Some points, each followed by its number:
c(2, -4, 15, 32, 11, -24, 47, -28, -29, -21, -15, 13, 35, -30, -3) 0
c(4, -46, 45, -2, -32, -24, 10, -39, 13, 28, -6, 5, -24, 78, -11) 1
c(-23, -7, -14, -24, 24, -15, 60, 18, 40, -9, -30, -32, 4, 21, -14) 2
c(-19, 39, 62, -28, 6, -16, 27, -2, -17, -34, -31, -24, -30, -10, 78) 3
c(-33, -17, 38, -30, 7, -9, -39, -23, -33, 60, 17, 17, -3, 4, 44) 4
c(15, -16, -17, 62, -33, -5, 18, -21, 21, -33, 47, -2, -10, 1, -26) 5
c(3, 28, -23, 32, 24, 8, -31, -5, -28, -34, -37, -42, 10, 67, 26) 6
c(-37, -37, -28, 127, 74, -39, 16, -27, 36, -26, -6, -40, -13, -27, -25) 7
c(60, -12, -4, 12, 32, -18, 1, 13, -16, -26, -32, -10, -1, -6, 8) 8
c(16, -17, 26, -9, -34, -21, -36, -28, -32, 24, 2, 95, 41, -39, 12) 9
c(14, 5, 11, -7, -2, -8, -31, 6, -27, -5, -32, 18, -32, 84, 6) 10
c(-44, -2, -45, -33, 2, -21, 127, -10, 30, -32, 10, -20, -46, 50, -44) 11
c(20, 8, 32, -33, -30, 42, 31, -22, 7, -25, -1, -41, -26, 46, -8) 12
c(-6, -7, 13, -25, 34, -16, 31, -11, 2, 5, 3, -33, 26, -4, -12) 13
c(1, 19, 8, 18, -32, 50, 16, -28, -21, -21, 18, -9, 32, -18, -34) 14
c(3, -8, 4, -28, 4, -21, -20, 10, 12, 13, 11, -21, 47, -7, 2) 15
c(-25, 46, -6, 81, -37, -5, -35, -24, -28, -33, -12, -31, 70, -35, 73) 16
c(0, -7, 1, -14, -20, 8, -25, 27, -14, 17, 50, -24, -27, 62, -34) 17
c(-11, -6, -10, 61, 4, -22, -22, 26, -29, -25, 35, -37, 43, 31, -38) 18
c(46, 57, 11, -22, -25, 36, 1, -20, -4, -33, 6, -27, -19, 14, -22) 19
c(-28, -25, -2, 7, -37, 42, 28, 50, 30, -39, 39, 27, -32, -37, -24) 20
c(22, 7, 4, 119, -29, -2, -16, 40, -23, -18, -17, -18, -24, -36, -9) 21
c(-11, -22, -15, -45, 27, 17, -29, -8, 72, 48, 52, -38, -38, 29, -38) 22
c(-14, -32, -9, -43, 27, 9, 42, -7, 58, 1, -33, -43, 43, -10, 10) 23
c(13, 15, -24, -34, -26, -35, -38, 10, -8, 66, 24, 38, 20, -21, -2) 24
c(-20, -31, -33, -2, 45, 31, 37, -38, 67, -33, 76, -24, -21, -17, -38) 25
c(12, -4, 13, 20, -22, -30, 3, -12, -25, 17, -26, 12, -4, 30, 17) 26
c(1, 10, 9, -39, -32, 0, -37, 0, -10, -28, -17, 10, 54, 58, 21) 27
Which three points above are nearest to each new point? Their numbers follow each, nearest first.
c(5, -8, -6, -37, -2, 4, 47, -4, -18, -40, 28, 28, -1, 18, -15) 13 12 0
c(51, 40, 9, -30, -14, -29, -23, 0, -11, 35, 0, 45, -37, 3, -40) 24 26 10
c(-9, -14, -16, -32, 2, -9, -11, 43, 40, 11, -17, 32, -9, -21, 9) 15 24 2
c(8, -17, -1, -34, -34, 33, 6, -33, 44, 13, 0, -9, 0, 30, -7) 12 1 15
c(6, 28, 4, 12, -34, 58, 19, -20, -15, -17, 17, -7, -11, -11, -29) 14 19 12
c(101, -17, -3, 0, -21, -14, 13, 34, -31, -15, -32, 38, -19, -24, -11) 8 26 0
c(1, 18, 50, -38, -35, 87, 23, -43, -16, -37, 19, -40, -37, 38, 13) 12 19 14
c(-35, -5, -9, -8, -15, -19, -2, 6, 63, -23, 26, 53, -20, -30, 18) 20 5 15
c(-34, -8, -19, -20, 3, -23, -12, 64, 99, -8, -26, 10, -33, -5, 12) 2 20 23
c(-31, -14, -21, 52, 13, -34, -15, 74, -36, -37, 38, -26, 35, -22, 25) 18 15 21
c(-24, -11, -4, -12, -31, -16, -14, 72, 89, 3, -6, 11, -28, -25, -5) 20 15 2
c(-12, 5, -12, -26, -36, 19, -18, 48, 17, 11, 9, 23, -27, 20, -21) 17 20 15
c(-32, 25, 17, -40, -37, 20, -28, -14, -26, 109, -34, 31, -18, -31, 59) 4 24 26
c(12, -8, 3, 37, 10, -11, 19, 23, 17, -23, -25, -15, -28, 3, -14) 8 2 26
c(-32, 1, 16, -31, -6, -12, -40, -24, -35, 50, 38, 43, -7, 17, 23) 4 24 26
c(-21, -25, -23, -5, 40, -10, 28, -2, 65, -19, -37, 15, -31, 42, -16) 2 23 13
c(39, -20, 5, 56, -37, -43, -23, -5, -24, -12, -23, 5, 15, 64, 3) 26 10 8
c(-33, 5, 57, 36, 19, -13, 58, -21, -36, -29, -25, 19, -20, -26, 10) 0 3 26
c(14, -24, 24, -31, -27, 47, -30, -14, -8, -35, -27, 41, 29, 62, -21) 27 10 12
c(98, -5, -6, -8, -20, -12, -6, 48, -27, -28, 31, -8, -31, -36, 10) 8 19 15
c(-4, 18, 29, -38, -15, -1, -37, -27, -28, 54, 33, -12, -26, 33, 20) 4 17 26
c(-17, -25, -19, -31, 6, 43, -1, -15, 54, 22, 60, -31, -31, 22, -38) 22 25 17
c(-27, -25, -26, 127, 54, 3, -26, -38, 3, -7, -8, -37, -2, -40, -9) 7 21 5
c(-26, -20, -25, 22, 33, -23, -38, 0, 36, -41, 13, -22, 85, -21, 25) 15 18 13
c(-30, -36, 22, -34, -18, 0, 16, -21, -21, 46, 1, 34, 6, 3, 33) 4 26 15
c(21, 12, 6, 52, 36, -23, 29, 4, -24, -36, -35, -41, -31, -22, 52) 8 3 0
c(-16, 8, 15, 23, -35, 87, 30, -27, -30, -13, 28, -1, -24, -26, -18) 14 20 19
c(2, -15, -15, -8, 13, 24, -4, 10, -16, 41, 59, -1, -29, -26, -34) 17 13 24
c(14, -38, -33, -12, -35, 5, -39, -39, 92, -28, -25, 127, -25, 11, 20) 9 26 27
c(0, -40, -46, -35, -38, -30, -28, -10, 110, 15, 114, -50, -14, -8, 61) 22 25 15
c(-22, -16, -16, -12, 21, 47, 20, 15, 62, -23, -40, -6, -34, 21, -16) 2 23 12
c(15, 19, -21, -13, 33, -5, -27, -17, 18, -38, -16, 85, -37, 20, -16) 10 8 26
c(7, 12, 20, -7, 13, -18, -25, 25, -28, -11, -31, -31, -32, 126, -20) 10 6 17
c(-19, -31, -24, -31, -13, 19, 7, -8, 76, 20, 11, -18, -37, 26, 22) 22 2 23
c(-19, -13, 19, -21, 11, -7, 40, -27, -8, -17, -20, 32, 47, -39, 23) 0 13 15
c(-44, -40, -45, 127, 102, -49, -18, -44, 25, -42, 9, -39, -43, -41, -40) 7 5 25
c(24, 0, -9, 4, 24, -43, -27, 17, -18, -4, -31, -28, -28, 127, -15) 10 6 17
c(-21, -11, -13, -33, 23, -33, 63, 28, 87, -4, -27, -30, -33, 18, -13) 2 23 11
c(-19, 9, -9, -10, 8, -24, 52, 63, -34, -8, -27, -17, 1, 32, -16) 2 13 26
c(18, -8, 13, 0, -33, -22, -25, -22, -27, 10, 13, 70, 47, -43, 8) 9 24 0
c(35, 6, 1, -35, -26, -46, -41, 7, -10, 57, 12, 51, 24, -27, -8) 24 9 15
c(-18, -13, -6, 44, 6, -33, -8, 43, -28, -28, 53, -34, 31, 31, -39) 18 17 5
c(-28, -19, -9, 10, -14, 127, -21, 32, -24, -18, 18, -29, 7, 1, -39) 14 20 17
c(-11, -35, 30, -14, -34, -23, 27, -27, 28, 40, -19, 8, -24, 62, -8) 1 26 10
c(-19, 1, -17, -12, 16, -18, 102, 68, -37, -22, -24, -17, -33, 17, -4) 2 11 13
c(104, -13, 11, -20, 35, -10, -19, -23, -4, -20, -28, -6, 12, -44, 25) 8 15 13
c(-30, 6, 12, 55, 1, -37, -19, 22, -28, -32, 79, -35, 29, 20, -43) 18 5 17
c(29, -1, -5, -29, -33, -13, 19, 14, -16, 23, 19, -35, -21, 86, -38) 17 12 1
c(-30, 5, -20, -24, -36, 32, -11, 70, 47, -8, -16, 56, -26, -26, -12) 20 24 15
c(55, -5, 0, -9, 21, -15, -26, 11, 22, -26, 3, -6, -3, -29, 8) 8 15 13
c(-24, -3, 19, -10, -36, 110, 23, -27, -33, -2, 32, 3, -21, -23, -9) 14 12 20
c(-24, -30, 38, -31, 24, 127, -38, -26, -34, 55, -27, -34, -9, -28, 34) 4 14 12
c(37, 33, 16, 57, -13, 20, -5, 6, -18, -23, -13, -21, -27, -38, -11) 21 8 14
c(-28, -5, 17, -2, -25, 0, -26, 58, 40, -11, 44, 4, -30, -19, -18) 20 17 15
c(-23, 30, 1, 44, -16, -11, -33, -8, -30, -24, -21, -32, 66, -12, 67) 16 6 15
c(34, 39, -31, -33, 17, 10, -26, -36, -4, -39, -34, 127, -38, 35, -37) 10 19 9
c(-46, 37, -44, -21, 47, 8, 2, -34, -34, 54, 32, -17, -21, -31, 66) 4 13 15
c(7, 34, -26, -32, -3, 4, 3, -33, 15, -17, 9, 76, -21, 10, -26) 19 26 24
c(5, -24, -24, -16, -24, 83, 21, -1, 13, -31, 48, 22, -26, -30, -16) 20 14 5
